arr =
[[-13  13  18  28  -3  -9   9  -5 -21  10 -19 -10  12]
 [ -3  21 -29 -57 -11  17 -32  16  18  -9  18  18 -44]
 [  1   3  -7  22   5 -17 -30   1   8  13 -24  -4 -25]]
Rows and columns are counted from 1.
row 1 col 1 = -13
row 2 col 9 = 18
row 2 col 7 = -32
row 3 col 13 = -25
row 2 col 3 = -29
row 1 col 8 = -5
row 2 col 12 = 18
row 1 col 5 = -3
row 1 col 10 = 10
row 3 col 3 = -7
row 1 col 7 = 9
row 3 col 7 = -30
row 1 col 12 = -10
row 2 col 1 = -3
row 3 col 2 = 3
row 3 col 4 = 22

x =
[[2 4 2 6 8 6 5 2 8 3 5]
 [4 4 4 4 4 4 4 4 4 4 4]
 [4 4 5 4 5 4 5 4 5 5 5]
 [7 1 2 6 3 6 4 7 3 2 1]
 [4 5 4 4 5 4 4 4 5 5 5]
 [4 4 4 4 4 4 4 4 4 4 4]
 [4 4 4 4 4 4 3 4 4 4 4]
 [4 4 4 5 5 4 5 4 5 4 4]
 [6 5 4 4 4 5 1 4 4 6 5]
 [4 4 4 4 4 4 4 4 4 4 4]
 [4 4 4 4 4 4 4 4 4 4 4]
 [6 2 3 6 3 5 4 6 3 2 2]
 [4 4 4 4 4 4 4 4 4 4 4]]
Indices start at 1.
(1, 1) = 2
(12, 2) = 2
(9, 6) = 5
(10, 2) = 4
(1, 11) = 5
(10, 10) = 4
(2, 10) = 4
(2, 5) = 4
(7, 8) = 4
(7, 1) = 4
(7, 4) = 4
(11, 2) = 4
(3, 8) = 4
(2, 7) = 4
(9, 4) = 4
(1, 10) = 3
(1, 5) = 8
(13, 5) = 4
(3, 6) = 4
(2, 1) = 4
(12, 10) = 2
(4, 11) = 1
(12, 11) = 2
(11, 6) = 4
(4, 6) = 6
(2, 8) = 4
(2, 9) = 4
(3, 4) = 4
(8, 8) = 4
(13, 11) = 4
(11, 3) = 4
(11, 5) = 4
(9, 9) = 4
(5, 5) = 5
(4, 7) = 4

data =
[[ 24 -10 -16  -7 -24   3  10 -16 -41   3  -4   6  -7 -24]
 [-18   1  -9  30   2 -10   7 -16  58   5   6  15   4 -16]
 [ 31   4  -3  13   1   1  -1   4   1   6   6   5  -3  -6]
 [-20  -3  -8  28   4  -2   4 -17  43  -5  -5  36  12   1]
 [-48   7  -6  22  -2  -2   4   1 -23   0   4  26  -5 -14]
 [ 47  13 -10 -11  15 -13  -4  -2  40  -4   5   7   4 -10]]
Rows and columns are counted from 1.
row 1 col 1: 24
row 6 col 7: -4
row 5 col 14: -14
row 3 col 11: 6
row 4 col 8: -17
row 3 col 14: -6
row 5 col 10: 0
row 1 col 10: 3
row 1 col 11: -4
row 4 col 11: -5
row 1 col 4: -7
row 4 col 14: 1
row 5 col 7: 4
row 3 col 7: -1
row 5 col 6: -2
row 1 col 13: -7
row 5 col 9: -23
row 4 col 12: 36
row 2 col 14: -16
row 2 col 5: 2
row 2 col 9: 58
row 4 col 7: 4
row 5 col 5: -2
row 2 col 11: 6
row 6 col 9: 40
row 2 col 8: -16
row 1 col 8: -16
row 3 col 8: 4
row 6 col 6: -13
row 3 col 2: 4
